In the rows, 128 means zero.
A single turn carries every row of the set below to another of its rows. Some are shown first; where does it send the rows asked next?
tif: [131 116 137 179 138 149 157 137 138 111 113 115 133  93 164 148 115 139
 144]
rimun: [124 159 123 152 118  98 132 167 133 148 138 130 178 115 130 102 159 137
 138]
Negu: [138 112 130 177 136 149 162 130 149 116 126 116 126 101 170 137 111 138
 140]
Veniv: [126 149 127 154 128  95 133 158 129 151 140 127 173 118 123  99 160 134
 121]
rezef: [131 154 128 148 116  99 135 164 139 142 139 128 170 123 131  90 158 136
 137]
vudo: [131 120 129 183 146 149 158 133 139 115 108 130 136  92 161 143 104 135
 149]
Duno: [133 158 124 153 128 100 131 163 128 153 141 133 171 113 127  89 151 130
 145]
rinu: [134 124 127 179 139 153 173 126 136 115 121 117 130  94 166 138 121 134
 150]
goko: [153 153  68 172  99 137 135 146 117 148 106 111 142 131 127 158 102 111
 151]
rivir: [121 139 104 150 147 131 146 203 133 140 136 122  92 117 108 115 138 126
 114]
lus: [144 141  70 173 103 139 142 144 117 141 116  98 151 119 124 167 102 113
 155]
Bavus: [148 150  72 169 103 148 134 153 126 149 118  98 144 113 129 153  90 112
 160]
vopi: [149 147  76 165  92 153 135 159 119 148 112 104 153 120 132 163 102 112
 146]
visi: [148 159  73 171  98 149 144 147 122 156 110 104 144 122 131 163  99 109
 141]
rekif: [124 138 102 148 144 137 145 204 129 140 131 127  97 120 110 113 142 115
 109]
Mipo: [151 150  76 173  99 144 135 158 115 148 109  98 146 119 125 166 100 116
 153]
Gegi: [128 135  94 154 146 131 150 192 134 146 139 127  84 131 109 107 136 124
 120]
dos: [127 158 122 150 117  95 131 152 142 150 137 135 174 122 141  98 154 131
 128]
rim: [124 153 124 146 115 110 133 167 131 149 141 131 178 116 135  95 163 135
 136]
depaf: [121 136 102 146 146 127 141 188 130 149 138 111  93 123 102 106 147 127
 110]
zug: [123 112 120 179 137 153 161 128 143 115 118 114 136  97 158 153 109 140
 138]
rop: [128 140 103 150 140 127 145 201 136 140 129 125  93 131 104 107 138 121
 108]
Gekof: [124 148 100 157 151 131 158 192 129 145 131 131  92 119 112 109 142 114
 108]
gukoz: [126 166 120 149 116 106 141 156 137 159 144 127 172 116 137  93 158 134
 133]
Dored: [123 144 107 145 152 133 136 196 137 150 127 125  92 115 113 103 130 122
 109]
boz: [134 112 130 176 137 158 162 139 134 106 115 121 132  95 166 146 121 132
 147]
Deva: [150 147  76 169  91 146 138 151 128 144 110 102 150 128 129 159  96 116
 153]
fav: [135 114 128 180 133 149 166 135 144 102 112 121 129 102 159 144 110 134
 146]

depaf goes to zug
Duno goes to Bavus
gukoz goes to visi
Now these:
rim goes to vopi
Mipo goes to rivir
Deva goes to rop
Negu goes to dos

A single turn carries every row of the set below to another of its rows. Some are shown first; where does it send the rows asked next?
K: [ 96 143  76 116 127 115 123 124  52 147 156 161 153  93 172  88 169 106
 162]
B: [100 121  80 126 135 148 123  75  60 138 145 127 120  90 144  79 164  91
 128]
C: [108 125 111 178 133 150 104 109  58 160 131 158 145 121 146 109 141  91
 143]
D: [140  92 104 144 117 116 116 100  86 156 151  92 149 120 134  85 143 114
 178]
H: [120 132  92 146 122 167 161  88 100 151 140 145 128 121 134 123 158 113
 177]
W: [119 140  81 132 133 158 134  87 115 155 175 118 133 141 120  88 177  96
 186]
N: [114 120 121 118 174 126 155  93  67 183 196 138 130 148 145 106 152  79
 154]
V: [140 113 141 129 131 125 125 114 104 137 151  99 137 125 164  92 163 123
 137]
M: [ 93 143  86 106 120 130 151 136  88 146 152 124 143 149 187 104 137 119
 154]
X: [129 136 105 124 145  90 115 102  60 187 181 143 175 120 153  82 165  84
 176]
Q: [137 127 112 121 148  88 135  99  57 170 181 128 164  96 149  90 168 103
 179]
G: [132 130 108 120 112 126 119  97  88 180 149 110 146 157 188 101 154  72
 122]
Z: [110 101 123 141 140 140 100 114  63 146 168 137 123 140 145 144 145  82
 135]
J: [ 88 147 105 100 125 135 132 127  88 139 156 125 143 148 182 119 143 131
 159]
T: [107 116  86 138 140 129 136 123  73 130 174 117 109 125 148  82 163  66
 116]
Y: [102 132  85 118 134 111 113 121  50 147 149 164 170  99 163 110 140 116
 160]
L: [132 155  89 154 130 140 149  83  94 160 162 114 156 144 121 136 135  88
 173]
S: [102 167  77 133 136 154 132  75 109 144 145 146 152 146 126  98 145  88
 147]
A: [114 132 131 134 181 120 160 105  73 166 196 133 131 141 138  93 155  87
 152]
U: [120 159 105 145 104 113 100  82  69 167 159  93 148 139 159  94 173  70
 162]

W goes to S
G goes to Z
A goes to M
Now these:
C goes to D
K goes to X

